Named moves, each a turn or a mirror, and the order they were made in; the first pair answered:
move G:
[  4  -2 -17 -10   1  17  10  -8  -4  11   5  -6   3  11 -25] -> [ -3   6 -25  -4  -6  15   4  -3  -8   2   7   0   5  -8 -24]
[ -6   6 -12  24 -19 -35 -26   5 -17  -8  -1   7  -3 -36 -25] -> [ 18 -23  21  -2  10 -27  -2 -12   3  26 -14 -16 -10  32 -28]
[  8 -15  -5 -27   3   5  27   4  33   1   1  18 -50  14  25] -> [ -4   2 -22 -14 -15   2  14  13  23 -16   7  31 -47 -22  27]
move V:
[ -4  -3 -20   1   4  12   1  -2  -6   9  -6   3 -11   3   2] -> [ -4  -2 -20   1   3  13   1  -2  -7   9  -6   4 -10   1   3]
[  3  10 -11   6  20   1  10 -16 -13  -7  -6 -12  16 -32  -7] -> [  0  13   2 -11  29  -1  20 -17   3  -5  -1  -3  -1 -14  27]
[  8   2  18   3 -17  -3 -27 -10 -19  -8   0 -20  17  12 -14] -> [  0  13  30  -9 -11  -2 -22 -10 -11 -13   6 -10   2  19  19]
move W:
[  7  10  17 -14 -24  15  -2 -39 -18  11  -4 -18  25   7 -10] -> [ 14  -8  14  -2 -42 -26  -9 -26   5   2  17  -7  11  17  -6]
[-20  22  23  -5  21  16   4  11   0  12   2  -9   3  16  25] -> [-14   0   5  25   0 -25  -5  32  18  -3  16   4   0   3  15]
[  0  -6  13  14   0  -4 -14  -5  -7  -9  -2 -14   5   1   8] -> [  0  -4  12  13   1  -2 -15  -6  -9  -9  -1 -15   7  -1   7]
[  2  -1   4  -4 -10   2  -8 -19   2 -11  13  -6  -3  18  -1] -> [  1  -4 -10  13 -15   1  -9 -11  -4 -15   7  -7   5   0 -14]
move R:
[ -7  10  -9 -24 -11   6  -8  -2  -6 -14  18  19 -16  -6  17] -> [ -7   8  -9 -19 -15   1 -14   0  -7 -17  20  17 -13  -9  14]
[  4  -7 -23 -15  20  -6  33  17 -18  23  -2  -3  -6 -23 -16] -> [  5 -10 -25  -3   8 -19  20  20 -20  16   3  -5   2 -29 -26]
[  8 -17  29   5   8   4  -8  -3  -5   4 -18 -26  18  24  12] -> [  3  -7  26  -4  15  21   1  -9 -12  10 -22 -24  17  19  13]
Pairs:
Each pair is two moves apart.
[ 21 -22 -21  -5  -8 -18   2  -9  -3  23  18  -6   5  21 -58] -> [  3   2   6 -37   4 -16  14 -10  19  14  30  17 -31  37  18]
V V
[ -4  24  -5   7 -26  -9  -9  11 -30 -10  25   6  10 -16 -15] -> [  4  21  14  -5 -17   5 -12  -3 -37   2  17 -11  18   6 -24]
G V
[ 14 -21  -4   5  -4 -15  -5  -1   6   6  -5   1  -3  21 -24] -> [ 10 -19  -2  11  -7 -26  -8   6  15  -4   0   9  -6  15  -6]
G R
[ -7   4  11  -3  10  32  -5  -2 -16  13 -15  -3  -2  -1   9] -> [ -5 -10 -10  22  -5  13 -11  15 -12   3 -12   5   4 -22  -5]
W W
[-26   9  -2 -22  22  24   8   7   8 -10 -13  27 -24 -13  40] -> [-14 -19 -18   6   5 -15   3  25  27 -18  -2  33 -26 -17  27]
G W
[-12  14 -15  16   0  19  -8  12 -11   3  -4  -2  27 -38   1] -> [-17  31  13 -16  -3  10 -14  -1   0  -2  20   8   1  -9  35]
W G
[  0  -8   0  26   7 -11  -9  10 -12  -3 -21  -3  22 -23 -10] -> [  9 -18  13  11  23  -3   5   2  -1  14 -29 -11  15   7  -7]
G R
[ -8  16 -20  15 -13   9   6   3 -15  -6  -6  21  -5 -14   3] -> [ 12 -14   5  11   1  -2  11  -3   6   9 -10   4  -7  35  -1]
R G
[ -7  19   8   1   4  10 -24 -18 -20  -1   3  -9  -2  -1  16] -> [  3  -3   0  18 -10 -24 -26  -4  -1  -7  15  -3  -8   4  10]
G W
[-13  18  -1 -40  -8   4   9  -8  -1  16  22  -1 -23   6   5] -> [ -6  -9 -19  -4 -24 -32   4  15  16   3  27   5 -19  -4  -4]
W R
[  0  -6 -12   8  -4  10  20  -1  -1   9  -3   5   0 -23  -6] -> [ -9   9  -2  -5  -9   9  14  -5  -3   2   9  12 -11 -21  12]
W G
[ 11   1  15 -13 -18 -16 -21 -10  -4  -1  24 -11  -1  25 -26] -> [ 11  -9 -14  17 -18 -14 -16   8  -7  -4   8 -11  15  -6 -42]
R W
[ -4  -3  21   2  -3 -10 -15  -1  -4 -12  -5  -7  12  13   0] -> [ -9   3  17   4  -3  -3 -16   0 -12 -15  -8  -7  17   1  -1]
G W
[ -5   7  21  14  -2  12 -31 -18 -16 -27 -16 -17  11 -13  12] -> [  6 -17  32   9  10  -3 -17 -16  11 -17 -14 -19  -1  21  25]
R V
[ -9   9  25   9   7  11 -15  14  -1 -33  -2  -4  15   4  51] -> [-15  22  14   4   8  29 -11  10 -16 -29  -6  -1  17 -12  41]
R R
[  7   0 -18 -22   5 -21  12 -26  23  -1  19  21   6  13  -7] -> [  5   6 -28 -15  -1 -11   6 -27   7  -2  13  17  17  -5 -27]
R V
[ -4 -32  -5  23 -16  -3   0   9  14 -12  -4 -13  -1  -1  -9] -> [-15  -2   9   0   0  37   3  -8  -6  -7 -19 -19   2  -3   6]
W V
[  0   4  -8  25 -20  -6 -37  10 -14 -11  13   5 -12 -21   3] -> [ 20 -31  -9  28 -10 -16 -20  11   3  10   7  -7 -12   8 -20]
V V
[ 1 -2 -4  3 -9 -9 -8  1 -8 -6  8 -4  1  1 -8] -> [-3  4  4 -6 -3 -5 -2  0 -2 -6 10  3 -8  6 10]
V R
[  6 -20 -11   9   3 -10   8  10  18   7   1   6  -6   1  -7] -> [  1  -6 -14   7   7  14   5   4  -2   9 -11  -2   9 -13 -19]
W R
[ -2   2  18 -29  -1  -3   5 -10   7   3  13   1 -14  24  13] -> [ 12 -18   6  -8  -6  -8  -2  -8   0   8   5 -14   7  21 -31]
V R
[ 10   1 -18  38 -25 -12  -6  14  -7 -11 -15   2  28 -25   3] -> [ 24 -29  -9  29  -9 -22  19  14  21   7 -17  -2  14  15   5]
V V
[ -5  22   0 -13 -13   5  -9  -7  -7  -8  21  13  -3 -13  -1] -> [ 11  -1  -9  -4 -11   0  -2  -5  -6   5  14   2   7  -3 -34]
V V
[  1  -2 -12   4  18  27  10  -8 -17  13 -21  -7  14  -7 -31] -> [  1  -8   3 -13  30  23  27 -10   4  20 -16   1  -8  20   1]
V V
[ -4  19  26  -2  -8  -3 -24  -9  -5 -18   2   0   1  -6  29] -> [ -1   5  23  11 -10 -16 -21   2   8 -20   1   1   1  -5  32]
W R
[  1  -4  -5 -22  23  31  27  -9  -4  34 -15  -3  -4   8 -11] -> [ -8  14   9 -36   2   0   8  -9   7  13  21  19 -30  11  24]
G W
[-20  16  23 -38  16   7  39  -3   7  -1 -16 -11  -6  23  41] -> [  6 -20  -5  -2   3  -1  29  -1  -9  12 -30 -38  31  13 -47]
V R
[ -4  -4 -16   6   6  22   7 -13 -18  29 -14 -16  21   2 -28] -> [ -6  -6   0 -14  19  19  24 -12   6  34  -6  -6  -4  28  13]
V V
[-12 -14 -23  -2  19  10   6  17   8  20  10  31  -8 -12 -14] -> [-13 -12 -23   8   6  -1  -9  19   4   9  16  31  -3 -23 -17]
V R
[ -2   9  -6 -10  -2  -8   9   2   8  24   0   9  -4  -7  12] -> [ 1  2 -6 -8  2 -9 12  3 11 26 -3  6 -1 -2  7]
W G
[-10  15 -28  18 -26  -5  -3  -6  -9   0  20   8  -1 -37 -29] -> [  3  12   8 -24   5  17  19 -33   0  31  13  -8 -15  24 -19]
W V
[-14  -9 -31  13   3 -16  -6   9  12   6 -15  14 -34  -9   4] -> [-11  -8 -34  20  -1  -7 -17   4  -5   7 -21   3 -17 -19 -21]
G V
[ 24   4  12 -35  14  41   0 -17  -9  30 -11 -37 -10  21 -12] -> [ 24 -17 -21  11 -36 -37 -25  21  16 -10  30  -5 -24 -12 -13]
W G
[  2 -25  -2 -11  11 -22  -7   9  29 -11  22   2   2  16  -6] -> [ -6 -18  -5 -13  14 -19  -3  13  30 -14  22  10  -3   8  13]
G R
[  1 -13   3  13   3  -8  12  15  15   7 -14  -1   1  -3  18] -> [ -4  -3  -3  13   5   5  11  12   3   7 -20  -1   8 -15  18]
W G
[-10   7  14   8  19   0 -14   0 -34   2  -6 -27   2 -13  19] -> [-10   3  23  -5  20 -15  -7   0 -16   5   7 -17 -16   5  35]
W R
[  4   9   1 -13   2  11   1 -25  -7   4   1  -4 -10  21 -36] -> [ -6  23  -6  -3 -17  -7 -15 -16  -7 -19  17  11 -16  -2 -21]
W V
[  1 -18  12   7  -5 -20  -2   0  10 -10   5   1  -4   6  17] -> [  7 -24   6  14  -7 -18  -6  -2   1  -6   1  -8   7   3  -5]
V G
[-17  11 -35   5  19  44  22   8 -28   0 -15  -1   5 -11 -14] -> [-12 -10 -18  -1   7 -12  24  21  20 -12  21  23 -35  25  29]
V W
[ -9  20  14   1  14  30  14  -8   2  17  -5   0 -10  15  13] -> [ -9  11 -12  29   6  28  11   6  -4  11 -13   0   6 -17  -6]
W W
[ -4   0   0  30   0 -10  -7  19  13 -18 -15   4  10 -24  24] -> [  3 -11  16  16  15  -8   6  14  26  -3 -22  -2   3   4  34]
R G
[ -5  -4 -29  17  -1  22  16  15   0   5 -13  -1  10 -33  -4] -> [-10   1  -7  -5   3  10  23  15  22   2   2  13 -17  -8  40]
V W
[ -1   8 -16  11 -10   6  -7  -4 -21  -6  -3   1   9 -30 -29] -> [ 20 -24   8  -1   0 -14   4  -9   7  11   3  -8  -6  25 -29]
G W
[-21  23 -13 -24 -17  11  -5  -8 -20  -4   3  20 -26 -18   0] -> [  4 -12  15 -29  -5  -4  -2 -17   0  15  -3  -1 -24  39 -14]
R G
[-12   9  14 -26  20   3   4 -13   6   5  13  10  -5   5  31] -> [-12  18  -5  -6   6   9 -17 -12 -22  -3   8   1  21 -29  -7]
V V
[-12   8  42 -14  16  10  -1  -7   7  -8 -10  -8  -3  29  36] -> [  5 -31  23   3  17 -11  18   4  28   6 -11  -8  -6  41   9]
G V
[  2 -13  16   0   3 -10  11  -8  12 -13  15 -20 -22  17  17] -> [-11  -1  -3  16   1  -1  12   3   2 -26   6 -10 -16 -20  27]
W V
[ -7  17 -11  14 -18   0  -7   6  -7  -9   0   0  18 -30  -5] -> [ -7   4 -17  17  -7  -3  13  19  13  -6  -5   9   7 -26  15]
V W
[ -3  11  22 -20 -14  -3 -20 -23  -6  -7  15  -5   2   8  -1] -> [ -6  16  10 -10 -11  13 -18 -21 -18  -4   3  -8  14 -10 -12]
W W
[ -7  -6 -18   4 -16 -14  -6  -2  -9  15  12  11   5 -10 -26] -> [-14  14  -6 -17  -6  10  -4 -14 -21  20   6   6   4  -7 -16]
W G
[ 20 -32  -4   3  24  -6  16   8  14  24  20 -14   8  19   7] -> [  9 -21 -30  24  14   3   8  18  -5   9  13  -8  22 -26  -3]
W G
[  2   8 -13 -14  42  19  39   8  -6   2 -16  10   6 -22  30] -> [ 20 -20   1 -22  38 -16  39   5  19  10   1   8  -8  22  21]
V W
[ 10 -22 -30   6  -7  -8  19   8   0  19  14   5   2   3 -43] -> [  6  -6   9 -29  14  10  23 -11   5  26  12  -1 -11  39  -5]
V G
[  5  -3  -5 -29  -4 -17  24   3  29  22  28  37 -39  23  -5] -> [ 20 -25 -15   8 -24 -36  -3  11  17  14  23  18  -9  11 -52]
V R
[-10   6 -45  13  -8   9  14  16 -10  -1  -2  14   1 -49 -27] -> [-13  26 -24  -2  -3  31  -1  -4 -32   1 -10  -1  13 -42 -29]
G V
[-18  10  15 -19   1   6 -26   2  -3 -13  -2  -5 -13 -14  28] -> [ -9  -3  25 -27  11  10 -17  -7   2   0  -7 -16 -12  10  21]
R G
[ -5   8  19   1  12   9   3   4   3 -10 -15   0  -7  10  58] -> [ -9  18  13 -10  19  31  12  -4 -10   1 -20  -3  -5   5  45]
R G
[  3   0  -3   9   5   3  -7  -4 -10   7  -7  -3  19   0 -13] -> [-5 11  8 -5 10  6 -3 -6 -5  3 -3  3  6  8 16]
V G
[ 19 -21  25  16   7  14  16 -24  -3   0  -3 -10  -2   4  18] -> [ 17 -25   8  36 -10  -5   8 -10  -1 -13   6  -1  -1 -16  13]
W G
[ -8   4 -12   4  -5  10   4   0 -11  -1   3   9   1 -21  -4] -> [ -8  13   0 -12  -6   8   0  -9 -12  -1  12   9  -7  -8   2]
W R
[ 19 -19   8  18  19  -1  -5  10   6 -30 -28   1  18  13   6] -> [  6  -1  -5  18  17   9  -3  14  -4 -36 -26  11  15 -14  15]
R G
[ -3 -19  -2  -2 -19 -29   4  -3 -23  -8  20  23 -17 -10 -31] -> [ -5  -7   9 -21   5  15  17 -21 -40  10  -3   8  -6  -4 -34]
W G
[  3 -13   5  27  10   7  -7  19  -3   3 -34 -28  20   8 -29] -> [-20  23   0  23 -13  -3 -28  23 -14 -27 -11  -4   8 -27  -2]
W G
[  3  -5  16  14   3   8  12   6   9 -12  -1  -1   2   9  49] -> [ -5   8   6  10   3  19  14   5  -2 -13  -2   5   2  -9  47]
G R
[-17  20 -20 -10 -11  -7 -12   2  -9 -18  16  23 -15 -28  16] -> [ -4  12  -6 -40  16  21  14 -21 -12  16   0   5 -16  11  -2]
G R
